One turn moves every row onto another: examples first, then more rows asked:
gebo: [ 28.9   1.2  -5.7  53.2  -3.1  24.8  -0.8 -22.9  29.8   4.8 -52.8  -6.2
 -25.1 -14.8   2.8  -2.8 -15.8  -2.6   1.9 -48.3  -1.9   9.3   4.6 -29.5]
pud: [ -9.7  43.4  38.6  22.3  22.4  50.9 -16.3  -8.2  32.3 -28.4 -14.7 -21.9
  -9.5 -14.0  -1.2  -6.8   2.1  -3.6 -41.0  41.8  -8.5  19.4  -8.5 -41.5]
gepap: [ 12.8  22.7 -28.6  40.0  20.3  11.2  19.0 -28.8  46.2  -7.3  -8.0 -28.1
 -24.9  10.6   6.4 -18.9  23.8  21.1  -7.8 -37.2 -68.1  -0.7  12.5   0.4]
vipa: [-16.0  41.0 -26.8  28.3  23.6   2.4  -2.9   3.2  -2.1 -10.6 -33.8  11.4
  42.6   3.5   5.0  17.8   0.3  -0.3  42.3  28.1 -25.9  42.9  25.0  18.2]
nuneb: [-18.9   3.6  13.1  -3.7  41.5 -21.1 -17.8 -27.0 -31.0 -29.5  19.7   1.1
  32.5 -15.8 -27.8  -9.5 -43.9 -20.3  -8.4   2.4 -17.0  14.1  18.3  21.5]
futul: [  4.9  30.7 -29.4 -14.3  11.8   5.2 -34.5  -4.2  40.1 -14.2 -24.7   3.6
 -25.5  -9.9 -31.5  14.8  -8.8   3.6  20.9 -24.2 -37.7  -7.2  10.7  40.5]
Nuvik: [ 31.7 -28.8 -23.5  20.1  35.4  16.1 -62.2 -29.2  -1.5 -24.5  -7.6 -32.6
  17.2  10.1  22.2 -24.3 -18.5   5.1 -32.2   1.0 -15.9   3.1  18.1 -21.8]
nubu: [  2.0  26.7 -35.9  -7.2   7.2  -7.4 -15.3   1.9  40.5 -26.9 -11.1 -40.3
 -19.6   5.7 -55.2  21.5  -5.0 -15.6  21.9 -12.6 -31.5  28.5  -5.0 -31.6]
vuleg: [ 24.7  10.8 -27.5  23.4  43.4  14.3 -14.4 -28.5 -22.2   1.4 -22.9 -31.8
  19.0  -8.1  14.1 -22.4 -48.2  29.5 -32.6  23.8 -24.2  57.8  -4.1 -16.6]
Kimik: [  1.0   0.7 -40.9  17.1  25.6   2.3 -33.0  25.2  22.1  17.5  -2.2  -4.1
 -39.3   0.3 -44.2 -48.8 -27.1  13.2  -1.3   4.9   6.4  43.7  -6.3 -26.8]
verep: [-15.9  -8.8  11.5 -46.7   9.1  23.1  -7.9   2.9  -1.7  16.2   2.0 -28.3
  11.7  37.8 -30.0 -29.1  12.5  14.6 -14.1  33.0  -1.8   7.2  25.6  -8.9]
Zisu: [-18.9 -20.1  18.5  17.9  20.6   8.0  16.9 -34.0  24.6  13.7  -5.4 -31.6
  29.9  -3.0  12.1 -24.7  32.6   6.7  41.5  21.5   5.9  -2.9   8.5 -29.5]
sono: [-12.8  -5.1 -27.8  11.0  30.7 -15.1   5.8  14.6   1.0 -37.7   0.3 -15.6
  10.5  36.1  -2.6  -4.5  40.0  11.5  28.9  32.6 -20.3   9.8  49.9  15.9]
Tetud: [ 13.4  29.8  50.0  26.6  30.4   8.5  -0.7 -41.3  28.8 -36.8 -27.3 -11.5
 -20.3  -9.7   9.0 -21.4  19.2  -4.4 -20.5  14.8 -19.2 -27.5  -2.4  19.1]
rogef: [-21.2  34.4  11.2  15.6  21.0  -3.9  52.9  -4.3  24.2  32.1 -10.5 -16.3
  20.8  -7.0  -7.3 -16.5  -0.4  18.4  18.0  30.5  24.0  26.6  -8.4  10.3]
ferok: [ 21.6  20.6 -24.0  34.8  10.3  21.6 -21.0  -9.9  17.0  37.9 -20.6 -13.7
 -20.4  14.4  -9.8 -63.6 -18.4 -10.1  42.2 -13.1 -32.6   7.1   3.6   4.7]
vatip: [-18.7  -6.6  26.9  43.4   5.2  30.1   4.7   3.0  -9.8 -19.9  -1.7  40.2
 -24.2 -13.3  13.8 -25.4  -6.5   8.5 -24.9  15.6 -51.2   5.8  22.8  33.7]
fer: [-10.9 -14.1 -10.7   6.8  17.5 -27.4   2.7 -25.6  -9.6 -12.1  25.0 -10.1
  21.1 -23.3 -22.1  15.0 -54.0   5.3 -33.6 -13.8 -27.1  23.0 -12.3  26.8]
dazom: [ 42.0   1.6  12.1  49.5  25.3 -11.1 -17.1 -13.8   9.8  -4.5 -17.3 -19.1
  23.9  -6.1  -0.6   0.6 -62.2 -26.3  15.5  28.9 -14.5  18.6   0.5  33.4]
masir: [-10.1 -20.7 -32.0  29.4   8.2 -14.9  -2.3  -7.9  16.4 -12.1  22.1 -14.1
  22.4 -37.0  -9.6  11.2 -51.4  10.1 -25.0  -8.9 -32.7  26.7 -32.5  25.8]
maben: [ 26.9   0.9 -23.4  31.5  -3.8  28.3 -15.7  -7.4  28.9  38.5 -41.5   1.2
 -28.5  -1.7   0.2 -46.8 -19.3   2.1  30.0 -25.4 -19.8  12.2  -1.8 -11.5]
bav: [  1.7   8.1  50.4   3.7  19.4  30.9 -12.7  -6.1  28.9 -30.0 -26.3 -14.8
 -12.6 -19.4 -13.3   6.2  -6.6   7.3 -46.7  47.8   3.7  23.5  -7.2 -36.2]
Foze: [-44.5   9.5 -19.2  27.4  12.0  12.0 -15.3  12.6  -1.2 -42.4  -9.3  26.3
 -18.9 -48.7  -1.4   1.6  -5.9   7.8 -12.0  10.4  10.6  38.7 -12.4 -34.9]
furem: [ -5.4 -48.7  -3.6  -1.4 -12.4  23.7  11.6 -13.0   4.1  -9.9  31.2 -45.8
   9.2   0.2   6.1   7.8 -24.0   9.0 -40.1 -15.5 -36.4   6.9  11.5 -18.7]
fupu: [ 14.6 -34.1 -20.0   7.6  15.3 -27.8  13.3  12.4  13.5  -9.1   0.9 -38.8
  -3.4  39.5 -20.1   1.1  16.7  27.3  14.9  41.8 -30.4  17.9  16.8  30.4]
doruf: [-32.2  52.5 -11.8  16.8  12.4  58.8 -18.5   6.8  40.8  -7.9   1.1  -6.1
  -8.9 -12.4  19.0 -32.2  12.2  10.9 -22.9  37.2 -24.4  21.5 -12.2 -30.9]
mesek: [-20.3   3.8  15.9  45.8  -6.7   8.8   9.9  39.7  12.4 -41.9  20.2   7.9
 -29.9  18.9 -21.6 -14.0  -6.0 -23.4 -47.4  15.4 -17.8  17.3  11.4  -4.9]
Timeb: [-20.8  15.9 -17.8   5.3  30.2  -3.8  12.6  -3.2  -6.8 -34.6  -8.4  -9.0
   3.7  37.3   6.7   3.3  43.7  11.4  13.2   9.4 -13.9   8.1  63.0  -4.4]

futul turns into Zisu
nuneb turns into gebo
Nuvik turns into nubu
Now find these:
furem turns into Kimik
gepap turns into verep
maben turns into sono
ferok turns into Timeb

